In the data rows, zero lies at 4.5, halfway between 4 and 5.
Some points, each followed by its number:
[4 3 8 4 5 4 5 9 5 4 4 6 6 5 3 4 6 3 4 5 2 5 1 5 6 6 3] 0
[5 6 3 4 3 5 5 5 3 5 3 4 4 5 4 5 3 5 6 4 4 4 4 5 4 6 5] 1
[3 5 6 6 6 5 4 1 5 7 7 6 5 2 5 4 4 5 1 4 6 5 7 4 6 0 3] 2
[5 5 6 2 6 3 4 5 6 1 4 1 4 4 6 7 4 3 3 7 5 4 6 3 7 2 6] 3
[5 4 5 6 5 6 4 6 5 6 3 4 7 7 5 5 4 5 4 5 3 4 4 2 3 5 2] 4
[6 4 5 2 6 5 4 5 6 0 3 2 3 5 5 7 4 5 5 6 4 4 5 3 4 5 7] 5
[3 4 7 6 6 5 5 3 4 6 7 6 5 2 5 4 4 4 2 4 6 5 6 5 6 1 4] 6
[5 5 1 6 7 6 3 1 1 9 4 7 3 4 5 1 2 8 5 3 7 6 7 6 1 5 6] 7
[6 3 5 4 7 4 2 5 7 3 3 4 3 4 6 5 7 5 3 5 4 5 3 3 2 6 4] 8
[2 7 4 5 1 1 5 1 9 4 8 3 3 4 5 8 6 2 3 5 8 2 6 4 7 0 5] 9
[5 2 8 4 7 7 4 8 3 3 5 7 5 2 5 4 5 4 4 6 1 6 3 5 4 3 4] 10
[3 4 5 5 3 4 5 4 4 5 7 4 6 4 5 4 5 4 4 5 5 5 5 4 5 5 3] 11
[2 4 4 6 4 4 4 3 5 7 6 7 4 3 5 3 6 5 3 2 7 5 4 6 5 5 3] 12
[6 4 4 3 5 5 5 6 5 3 1 3 5 8 4 5 2 7 5 4 3 4 3 4 5 8 5] 13
[5 3 8 6 8 4 4 6 3 3 2 5 5 4 6 3 5 4 2 5 3 5 4 4 5 3 3] 14
[2 5 4 4 2 2 6 4 4 6 7 7 3 4 3 2 6 4 6 3 6 5 2 7 5 7 4] 15
[4 6 4 5 4 4 5 2 5 6 6 5 5 7 4 4 3 6 4 4 7 4 6 5 5 3 5] 16
[4 6 1 1 2 4 6 4 6 3 5 4 2 7 3 5 4 6 7 3 6 3 5 7 5 7 8] 17
[4 6 0 5 2 5 7 2 0 9 4 7 6 4 3 3 2 5 9 1 6 4 8 9 4 7 6] 18
[2 4 6 8 1 6 6 7 4 6 5 3 8 3 5 5 4 4 5 5 2 5 4 1 5 4 1] 19
[5 5 4 5 3 4 5 6 3 3 2 3 5 3 5 6 5 2 8 4 3 5 4 5 4 5 4] 20
[5 6 1 4 2 3 4 3 7 6 5 4 3 8 3 5 6 5 5 3 5 3 3 4 2 7 4] 21
[3 4 6 4 3 6 4 5 5 6 9 7 3 1 2 3 8 2 6 5 3 7 3 5 2 5 5] 22
[3 4 6 4 3 3 5 6 6 2 6 5 3 3 5 4 8 4 4 5 4 4 2 5 5 5 4] 23
[5 3 6 6 8 7 5 7 0 5 0 6 7 3 5 2 2 8 5 4 3 6 4 6 5 7 4] 24
[6 5 5 5 7 4 2 1 6 4 4 4 3 5 7 6 3 5 2 4 8 3 7 5 6 0 6] 25
[4 5 5 4 5 6 6 4 2 5 7 4 5 4 4 5 1 5 5 5 5 4 8 5 7 2 6] 26
[3 6 4 4 1 1 4 2 8 4 8 4 3 4 5 7 6 3 3 4 7 3 5 4 6 2 4] 27
[5 5 3 4 4 5 6 5 3 5 3 4 5 4 4 4 4 5 7 4 4 5 4 6 4 6 5] 28
[7 3 6 3 9 7 2 5 4 2 2 1 5 6 7 6 3 5 3 7 4 5 6 2 3 2 6] 29
[4 7 0 7 4 4 4 0 5 8 4 3 6 5 5 7 3 6 3 3 8 3 9 4 4 0 5] 30
[6 2 8 5 8 7 4 5 0 7 7 7 6 2 4 1 4 2 4 4 4 7 6 7 6 2 5] 31
[5 3 4 4 7 6 5 6 2 4 1 5 5 5 4 3 2 6 5 4 4 4 5 5 5 5 5] 32
[4 1 8 6 7 7 5 5 0 7 8 8 6 1 4 1 2 3 4 5 4 7 6 6 7 2 4] 33
[3 5 5 3 3 4 7 6 3 5 7 7 5 4 2 2 5 3 6 3 3 4 3 7 6 6 4] 34
[4 5 5 5 4 3 4 4 6 3 4 3 4 4 5 6 6 4 2 5 4 4 4 3 4 3 4] 35
[5 4 4 4 4 5 5 5 5 5 5 5 5 7 3 4 5 5 5 4 3 5 3 4 3 6 4] 36
New points follow, each followed by the numbers of its two nearest points above by angle, nearest first.
[4 4 6 3 3 3 5 7 6 1 5 3 4 3 4 6 6 4 6 6 3 5 2 3 6 5 4] 23 0
[4 5 5 4 5 7 6 5 2 5 7 4 6 4 4 5 0 5 5 6 6 5 9 5 7 2 7] 26 33
[3 5 6 8 2 5 5 6 6 5 6 3 7 2 5 6 6 3 4 4 3 5 5 2 5 2 1] 19 11
[5 3 2 5 6 5 4 1 2 8 5 7 3 4 5 2 3 7 5 3 7 6 6 6 3 5 6] 7 18
[4 4 6 3 6 4 4 5 6 0 4 2 4 5 6 7 4 4 3 7 6 4 6 2 8 3 5] 3 5
[5 4 4 6 4 4 4 5 6 6 3 4 6 6 4 4 5 5 4 3 4 4 3 3 4 5 2] 4 36
[3 6 2 4 0 3 6 8 2 4 1 2 6 4 5 6 6 3 9 4 3 3 4 4 3 6 3] 20 1
[5 5 4 5 4 5 6 6 4 3 1 2 6 7 5 5 3 6 5 5 3 3 5 3 5 6 4] 13 4
[4 6 1 1 1 3 7 4 6 3 5 4 2 8 3 5 3 6 7 3 7 3 5 7 5 8 9] 17 21
[5 3 7 5 7 3 4 5 4 4 2 7 5 4 6 3 5 3 2 5 3 5 3 5 5 4 3] 14 10
[4 6 4 4 4 3 4 1 5 6 7 5 4 6 5 4 3 5 3 4 7 4 6 5 5 4 5] 16 30
[6 5 4 7 5 5 4 5 5 6 3 3 6 7 5 5 4 5 3 5 3 4 4 3 4 5 2] 4 19
[6 5 4 4 6 4 3 4 8 3 2 4 3 6 5 5 8 5 4 5 4 4 1 4 2 7 4] 8 21
[4 6 3 4 3 3 5 6 3 4 3 3 5 4 5 6 6 3 7 5 4 5 4 4 3 6 4] 20 28
[5 4 4 4 5 5 4 5 6 3 4 4 3 4 5 4 6 5 4 4 4 5 3 4 4 6 5] 8 23
[6 6 1 3 1 5 5 3 7 6 5 5 4 9 3 5 6 5 5 3 5 3 3 4 2 7 5] 21 36
[9 3 6 4 9 6 2 5 5 2 2 1 5 5 7 7 3 5 3 9 4 5 6 2 5 2 6] 29 3
[1 5 6 9 1 6 6 7 4 7 5 3 9 2 5 5 4 4 4 4 1 5 4 0 5 3 0] 19 11
[6 5 5 4 7 4 3 0 7 3 4 4 2 4 7 7 2 4 1 5 9 3 7 3 6 0 7] 25 3
[4 5 4 1 1 3 6 5 6 2 7 3 4 6 3 6 5 3 6 5 4 4 4 5 6 6 7] 17 27
[6 4 4 4 3 5 5 5 6 5 5 4 5 7 3 4 5 5 5 5 3 4 3 4 2 6 5] 36 21
